Families of rows that turns and mirrors carry onto each other, the same ones carrying the whole set onto itself: the rest of each named row's family, in list order:
4 families of 8 rows:
Keri: [-3.04  2.40 -0.58 -0.83 -0.96  2.11  1.00 -1.09  0.37 -0.63 -2.30 -3.84
 -1.79 -3.37  0.09  2.77 -0.24]
Boluz: [ 3.20  1.49  4.55  1.65 -0.80 -0.25 -0.29 -1.09 -3.31  1.72  3.29 -0.07
  3.73 -1.31  3.94  0.92 -3.07]
tudug: [-3.25  1.76 -1.77 -1.36 -2.32 -0.52 -0.05 -2.30 -1.66 -2.35  0.77 -4.03
  0.12 -4.54  0.03 -2.22 -0.76]
Keb: [-1.81  3.26 -1.89 -1.70 -2.16  0.31  0.85 -2.23 -1.25 -1.03 -2.27 -4.86
 -2.76 -3.16  1.58 -0.13  0.38]
remeg: [ 4.09 -0.59 -0.76 -0.14 -0.40  0.73 -1.07  1.30 -3.94  3.63  3.08 -3.81
  2.44  1.22  5.36 -0.51 -4.28]
reva: [ 1.64 -0.05 -1.70 -0.44  0.36  2.81 -3.97  1.54 -4.29  4.03  2.69 -2.53
  1.62  0.05  2.45  1.22 -5.69]
fumol: [-3.10  0.14  0.54  0.26 -2.45  1.56  0.63 -1.40 -0.91 -2.83 -0.45 -4.58
 -0.48 -5.53  1.66 -0.66 -2.40]
fuf: [ 2.65  1.05  3.56  1.56  1.09 -0.77 -0.49  1.46 -2.33  2.18  4.62 -0.25
  1.38  1.48  3.28  1.22 -3.91]
Rimad: [-3.14  2.32 -4.24 -0.83  1.31  1.33  2.34 -3.72 -0.92  0.24 -1.10 -3.77
 -0.69 -1.62  0.35  2.75 -3.27]
zetiv: [-3.72  1.58  0.72 -0.62 -1.49  0.83  1.53  0.89  0.73 -1.83  1.46 -5.52
 -0.88 -2.19  2.12 -1.46  0.48]
par: [-1.65  3.46 -2.55 -2.19  0.84  1.35  1.18 -4.86  0.31 -0.75 -0.93 -3.85
 -2.92 -1.59  2.13  0.41 -2.58]
didib: [ 2.28 -0.31 -0.79  1.05 -1.41 -0.51 -2.58  2.22 -5.73  4.42  0.47 -0.14
  0.56  1.68  3.67  0.78 -2.23]
Butig: [-0.20 -2.07  1.07  0.38 -0.28  0.25 -3.72 -0.69 -3.06  3.42 -1.08 -0.72
  0.53  3.68  2.57  2.81 -3.01]
Nabik: [-0.81  3.17 -1.54 -1.09 -0.82  0.73  2.00 -1.80  1.73  0.23 -3.12 -4.07
  0.60  0.20 -0.35  0.54 -0.35]
gar: [-3.22 -0.01 -3.15  0.24 -0.20  0.70  1.91 -4.02 -2.27 -1.81  0.77 -4.65
  0.42 -3.60  1.91 -0.76 -5.41]
vuli: [ 2.00  2.75  1.17  1.21  0.66  1.68 -0.12 -0.51 -5.66  3.56  3.31 -3.14
  2.57  1.24  5.98  0.29 -4.44]
tivog: [-2.08  4.40 -3.65 -2.49  1.09  0.46  3.17 -4.54 -2.64  0.75 -0.98 -3.34
 -0.30 -1.13  3.62  1.25 -0.98]
Gudul: [ 1.41 -0.36  1.96  1.56 -0.88 -2.36 -1.91  1.46 -3.75  2.89  2.16  1.18
  2.80  1.97  1.30  1.12 -1.82]
gesa: [-2.63  4.25 -1.29 -2.94 -1.31  1.28  0.85 -1.30 -1.58  0.21 -1.18 -2.40
  0.12 -4.08  1.59  1.19  2.36]
Baz: [-3.17  1.91 -2.36 -1.81  0.68  0.56  0.48 -5.03 -0.07 -2.08  2.02 -2.90
 -0.16 -2.97  0.69 -1.56 -3.69]
tibe: [-3.02  1.73  1.20 -2.01 -1.77  1.66 -0.17 -2.81 -1.16 -2.19  0.70 -1.83
  1.78 -5.46  2.61 -2.28 -0.59]
rugav: [ 3.45  1.16  0.76  0.91  0.54  1.05 -1.19  2.18 -4.44  3.81  2.95 -1.58
 -0.80  1.20  5.71  0.91 -4.26]
Kur: [ 0.99 -1.48 -1.95 -0.72  0.21 -0.22 -2.22  1.15 -3.83  4.89  1.76 -1.78
  2.26  3.76  3.53  1.56 -1.24]
dom: [ 1.73 -1.18  3.89  1.70 -1.31 -3.68  0.33  0.30 -2.76  1.24  1.58 -2.08
  0.03  1.32  2.80  3.79 -1.41]
kode: [-2.63 -1.35 -3.40 -0.96 -0.52  0.72  0.89 -1.83 -0.84 -1.47  3.25 -3.07
 -1.70 -4.76  3.93 -2.01 -3.00]
sida: [ 0.72  0.03  2.46  0.85 -1.31 -0.90 -2.06 -0.31 -4.23  3.36  1.64  2.28
  2.15 -0.77  3.00  3.20  0.72]
Pota: [ 1.72 -1.85  2.07 -0.30 -0.18 -1.66 -1.65  1.25 -1.13  3.07  2.61  0.29
  1.59  1.76  2.69  3.02  0.54]
pidof: [ 3.59  0.92  1.14  0.95 -0.63 -1.10  0.09  2.47 -4.06  1.70  5.29 -3.98
  1.19 -2.30  2.59  2.26 -4.28]
Kige: [ 0.18  0.20 -5.74 -1.32  0.14  0.60  1.38 -4.42  0.08  0.56 -1.19 -1.48
 -0.24 -2.24  1.56 -0.13 -3.84]
nebo: [-2.35  1.80 -1.26 -1.68  0.54  0.80  1.96 -6.05 -2.08 -1.57  0.88 -2.86
  1.28 -2.60  4.71 -2.23 -3.98]
miv: [-0.54  1.37 -1.06  0.37  0.13  1.07 -1.89  0.28 -6.55  5.29  1.65 -0.72
  0.93  1.79  5.08  2.67 -0.68]
fosov: [ 4.90 -1.09  3.25  0.24 -0.82 -0.57 -0.36  1.36 -1.21  1.89  3.99 -1.85
  1.76 -0.71  4.63  1.01 -2.60]

The rest of the family of reva: zetiv, Butig, Nabik, dom, kode, pidof, Kige
The rest of the family of didib: tudug, Keb, fuf, par, Gudul, Baz, rugav

Families of rows that turns and mirrors carry onto each other, the same ones carrying the whole set onto itself: the rest of each named row's family, in list order:
7 families of 5 rows:
Gubut: [ 2.15 -0.09 -2.43  0.78  4.96 -0.73  3.80  0.91  0.42]
zuge: [ 0.23  0.48 -1.21  3.47 -0.58 -0.05  1.64  3.78  0.52]
vik: [ 0.71 -0.86 -2.65 -3.36 -1.55  1.13 -0.89  2.03 -0.41]
Pepan: [-1.85  2.13 -1.86  2.29  0.39  0.23 -1.60 -3.91 -0.52]
Zinor: [ 0.66  2.65 -0.08  2.83 -0.35  0.54 -0.20  4.15 -1.51]
teg: [-1.46  1.56 -4.64  2.10  0.15 -0.93 -0.74 -3.73  1.05]
gil: [ 0.90 -0.21 -2.70 -1.57  5.88 -1.37  3.24 -0.08  0.45]
Rovi: [ 1.34 -0.63 -3.94 -1.33  4.84 -0.85  3.89  0.80  0.39]
Sarid: [ 0.64 -0.87  0.31 -2.86 -0.06  2.14 -0.77  2.54 -1.52]
velu: [-1.74  2.07 -3.64  2.28 -1.60  0.25 -1.54 -2.71  0.13]
vareg: [ 1.21 -0.19 -2.09 -4.02 -0.28  1.81  0.57  2.92 -1.63]
tago: [ 0.92 -1.88 -2.21 -2.77  0.75  2.72 -1.45  1.29 -0.12]
Runid: [ 1.64 -1.11 -2.08 -3.34 -1.65  0.91 -0.21  1.95 -0.34]
pire: [ 1.00  5.75 -3.39 -2.02  1.76 -1.28  1.45 -1.61 -3.38]
dazo: [ 0.67 -1.08 -1.26 -4.22 -0.25  0.45 -1.09  1.75 -0.37]
til: [ 1.22 -1.04 -2.20 -3.01 -1.42  1.80 -1.79 -0.45 -0.16]
mifur: [ 0.41  1.80  0.17  2.89 -0.20 -1.81  0.64  3.83  0.10]
vav: [-0.19  5.93 -2.28 -1.67  2.45 -1.83  0.52 -1.34 -3.59]
Kom: [-0.61  2.02 -3.91  2.26 -0.32 -1.02 -0.51 -3.91  0.94]
zegiz: [ 0.68 -0.38 -4.37 -1.99  5.13  0.41  3.36 -1.06 -0.06]
felu: [ 0.13  0.10 -3.52  2.21  1.36 -0.24 -0.17 -4.25  1.69]
pifin: [-1.59  1.50 -2.70  2.36 -0.01 -1.38 -1.69 -3.46  1.20]
filos: [ 0.22  5.70 -3.88 -2.31  2.14 -1.01  1.34 -0.54 -3.81]
subog: [-0.17  6.02 -3.49  0.22  2.54 -0.86  1.87 -1.24 -3.56]
pes: [ 1.03  2.27 -0.96  3.17 -1.56 -1.44  1.47  3.11 -0.07]
mena: [ 0.28  2.70 -1.36  3.55 -0.71 -1.46  1.28  3.77 -0.35]
kuvo: [-0.09  5.22 -2.89 -1.45  2.35  0.77 -0.70 -1.92 -3.93]
vulos: [ 0.67 -1.05 -1.64 -1.79  5.57  0.77  2.60 -0.58 -0.33]
reki: [ 1.32  5.25 -2.17 -2.83  0.80 -0.12  0.01 -0.91 -4.22]
rutu: [-1.08  1.21 -3.08  3.93  1.62  0.18 -1.04 -2.97  1.01]
zasa: [ 2.11 -0.29 -3.32 -1.48  4.47 -0.70  4.24  0.27  0.24]
vud: [-0.18  5.15 -1.39 -0.82  3.91 -0.17  1.40 -1.65 -4.00]
lel: [ 1.37  0.64 -2.55 -0.32  6.36  0.40  3.25  1.13 -1.00]
Zep: [-0.17  1.13  0.61  4.05  0.13 -0.09  0.41  2.51 -0.25]
sed: [ 1.67  3.90 -0.22  2.84 -0.08 -1.03  1.47  3.30 -1.69]

The rest of the family of vud: Pepan, Sarid, vulos, Zep
The rest of the family of filos: vik, teg, Rovi, mena
The rest of the family of felu: Gubut, til, reki, sed
The rest of the family of zuge: velu, vareg, zegiz, subog
The rest of the family of vav: gil, dazo, mifur, pifin

Families of rows that turns and mirrors carry onto each other, the same ones carrying the whole set onto itself: the rest of each named row's family, in list order:
4 families of 8 rows:
nazuf: [ 1.32 -0.80  7.69  2.40 -0.97  2.81  0.68 -1.27  0.27 -0.04]
bese: [-0.30 -0.37 -2.34  0.79 -1.15  2.00  2.48 -1.09  2.61 -3.13]
Pab: [-1.20 -1.45 -2.64  0.63 -0.80 -1.37  1.36 -0.02  2.58 -1.54]
ded: [-1.08 -2.49  4.91  0.88 -0.12  5.07  1.32  0.87 -0.80  0.34]
fodu: [ 1.14  3.30 -1.02  0.70  0.36 -1.55 -0.14 -1.79  2.17 -2.22]
Nin: [-0.73 -2.84  6.61  1.46 -1.19  0.35 -0.05 -0.42  0.88  2.70]
rupum: [ 0.03 -1.96  5.95  2.07  1.14  0.12 -0.65  2.55 -1.72  0.12]
muri: [-0.24  2.05 -1.83 -0.04  0.09 -2.02 -0.16 -1.67  2.72 -0.64]
temis: [ 0.25 -1.41  5.46  4.32  0.58  2.84  0.69 -0.57 -2.70  0.93]
Soze: [ 0.38  0.67  6.10  0.81  1.23  3.75  0.62 -1.03 -1.52  1.74]
Did: [-1.58  0.85 -2.20  1.95 -1.19  1.36 -0.97 -1.60  2.83 -3.37]
Vigum: [-1.95 -3.62  4.62  0.75  0.26  1.66  0.21  1.95 -0.80  1.94]
Nesuz: [ 1.71  1.26 -0.97  2.13 -0.23  0.42  1.64 -0.57  1.60 -4.94]
vizev: [-2.02  0.31 -2.43  1.93 -0.98 -0.26 -1.53 -1.09  2.82 -2.47]
logol: [-0.62  1.64 -1.59  2.63 -0.72  0.53 -1.33 -1.37  2.31 -4.23]
tamam: [ 0.80  0.14 -1.28  1.96  0.09 -2.92  0.54  0.59  1.62 -3.32]
Liga: [-0.46 -2.27  6.55  1.27 -1.67  3.35  1.11 -1.43  1.05  1.73]
Fofe: [ 0.93 -0.89  6.23  2.21  0.80  3.43  0.51  1.44 -1.78 -1.50]
Zotur: [ 0.73  1.09  0.85  1.74 -0.16  0.04  1.11 -3.49  4.04 -4.52]
kopup: [-1.34 -0.93 -0.29  0.79 -0.34 -2.45  0.45 -2.62  4.61 -1.80]
fisi: [-0.75 -2.22  4.76  3.59  0.08  3.63  1.12 -0.86 -2.21  1.83]
Tol: [-0.68 -0.52  5.67  0.54  1.40  0.85 -0.32 -0.07 -1.37  3.50]
dup: [ 1.00 -1.34  7.70  2.54 -0.56 -0.19 -0.41 -0.22  0.09  0.91]
gutis: [-1.08  1.11 -1.72  2.55 -0.57 -1.11 -1.89 -0.80  2.32 -3.35]
rem: [ 0.78  3.25 -1.37  0.26 -0.12  0.85  0.75 -2.58  2.54 -2.34]
zole: [-0.99 -0.59  5.31  0.07  0.89  3.27  0.55 -0.85 -1.01  3.34]
lesi: [-0.63  1.99 -2.22 -0.54 -0.46  0.29  0.74 -2.47  3.07 -0.80]
penob: [-1.21 -2.80  4.63  3.53  0.23  1.96  0.55 -0.29 -2.18  2.69]
deni: [ 0.71  0.73  6.45  1.30  1.77  1.38 -0.32 -0.18 -1.86  1.89]
Nuv: [ 0.44  0.57  0.89  1.90  0.32 -2.94  0.03 -2.47  3.80 -3.59]
zetog: [-0.26 -1.99  5.24  4.20  0.72  1.20  0.16 -0.03 -2.66  1.84]
zeluv: [-1.11 -0.42 -0.33  0.62 -0.85  0.62  1.57 -3.65  4.72 -2.76]

The rest of the family of Vigum: bese, Pab, ded, rupum, Nesuz, tamam, Fofe
The rest of the family of Zotur: nazuf, Nin, Liga, kopup, dup, Nuv, zeluv
The rest of the family of zole: fodu, muri, Soze, Tol, rem, lesi, deni

